Each row has a name. Each piece below is followed by the name of the row it came from, unless a question asks for something else. Each question is about the rows just above it. Some pieces are copies with a little noise. Places in a row count from 0.

Columns, left to right: G U W R
Z123: [-1 -4 47 59]
Z508: [ -7  64 -73 -31]
Z209: [ -2 -21   8 -14]
Z255: [ 57 -11  48  29]
Z979: [-14  44 -72 -53]
Z855: [ 4 -7 15 -9]
Z609: [ 27 -21  52  55]
Z77: [-71  47 -57 -38]
Z891: [ -5 -56  59 -36]
Z861: [ 28 -39  35  33]
Z322: [-67  21 -30 -49]
Z526: [ 10 -31  27 -10]
[-73] is at row and place | Z508, 2
[-67  20 -28 -49] | Z322
Row and place of [-2] in the named rows: | Z209, 0

Columns, left to right: F D T E J H K A C B
Z170: [-44  36  81  38  44 -17  23  28 -45 -35]
Z685: [ 58   7  91   3  17 -16 -45 -78  46  44]
Z384: [-44  36  81  38  44 -17  60  28 -45 -35]
[ 58   7  91   4  14 -16 -44 -78  46  45] | Z685
[-43  37  81  38  44 -19  60  29 -44 -37] | Z384
Which column holds this, read top down? [ 46 -45] | C
Which column holds [-45  60] top down? | K

Columns, left to right: V M Y S P X Q
Z477: [ 33  52  24  68  47 -10  32]
Z372: [-16  25  63 -15  50 -55 -39]
Z507: [ 15  56 -33  77 -15  27  46]
Row and place of [-55] in the named rows: | Z372, 5
Where in the named rows is [-33]? | Z507, 2

Columns, left to right: fena Lilut Nikuz ruvig zar
Z262: [-36  63  39 -63 -69]
Z281: [-56  79 -38 -42 -43]
Z814: [-40  63  37 -49 -48]
Z461: [-40  59  58 -38 -39]
Where in the named rows is [-39]? | Z461, 4
[-48] is at row and place | Z814, 4
[-36 -56] is in which column, read top down? | fena
[59] is at row and place | Z461, 1
[-41  61  37 -50 -48] | Z814

Columns, left to right: bati Romu Ruf sud noz
Z794: [-58  24 -47   1 -50]
Z476: [ 41 -70 -36 -44  27]
Z932: [ 32 -48 -36 -56  30]
Z338: [ 70  16  -3 -36 -46]
Z26: [ 42 -27 -25 -72 -45]
Z864: [ 27 -32  -5  80 -16]
Z323: [-21 -22 -57  31 -46]
[ 33 -48 -34 -56  30] | Z932
Where in the named rows is [-3]? | Z338, 2
[32] is at row and place | Z932, 0
[-45] is at row and place | Z26, 4
[-16] is at row and place | Z864, 4
Row and place of [-56] in the named rows: | Z932, 3

Columns, left to right: bovol posu guva Fibel
Z334: [ 11   9  -3 -27]
Z614: [  3 -75 -17  60]
Z185: [ 21 -13   4  74]
[4] is at row and place | Z185, 2
Which column holds this, read top down? [  9 -75] | posu
Which column holds [ 3 21] top down? | bovol
[  3 -73 -17  59] | Z614

Columns, left to right: leto Fede Metov tad tusu
Z194: [ 10 -39  45 -20 -74]
Z523: [ 40 -18 -27  47  49]
Z694: [ 10 -39  45 -20 -38]
Z159: [ 10 -39 -69  49 -14]
Which column holds [-20  47 -20] top down? | tad
Where in the named rows is [-74]? | Z194, 4
Which column holds [40 10 10] top down? | leto
[  8 -39  46 -21 -38] | Z694
Which column holds this, read top down? [10 40 10] | leto

Columns, left to right: riza sagi pemom Kufu gadid zata
Z657: [  9   2  88 -11 -13  12]
Z140: [-21  89  63 -73 -51 -69]
Z343: [  9   2  -4 -11 -13  12]
Z572: [ 29 -64 -64  68  30  49]
Z716: [-21  64  63  66 -51 -69]
Z183: [  4  28  44 -34 -30 -15]
Z133: [ 25 -27 -27  21  19  22]
Which column holds this, read top down? [-21   9  29 -21   4  25] | riza
Row and place of [28] in the named rows: | Z183, 1
Which column holds [-13 -51 -13  30 -51] top down? | gadid
Which column holds this, read top down? [  9  29 -21   4] | riza
Where do [-21  89  63 -73 -51 -69] appear? | Z140
[  9   1  89 -10 -13  11] | Z657
Which column holds [-51 -30  19] top down? | gadid

Columns, left to right: Kalap tor pizu resid deno vuna fime zeza Voren bos
Z638: [ 43  83  20 -20 -65  59 -47 -52  58  60]
Z412: [ 54  73 -18 -15 -88  53 -19 -45  72  48]
Z646: [-35 -79 -78  21  52 -42  70  77 -20 -70]
Z620: [-52 -65 -46  47  55 -56  14  34 -49 -52]
Z592: [ -8 -50 -45  33  24 -15  59  47 -32 -56]
[58] is at row and place | Z638, 8
[48] is at row and place | Z412, 9
Which column holds [-35 -52  -8] top down? | Kalap
[77] is at row and place | Z646, 7
Which column holds this, read top down? [-20 -49] | Voren
Row and place of [-47] in the named rows: | Z638, 6
[-51 -65 -48  46  56 -55  15  34 -49 -51] | Z620

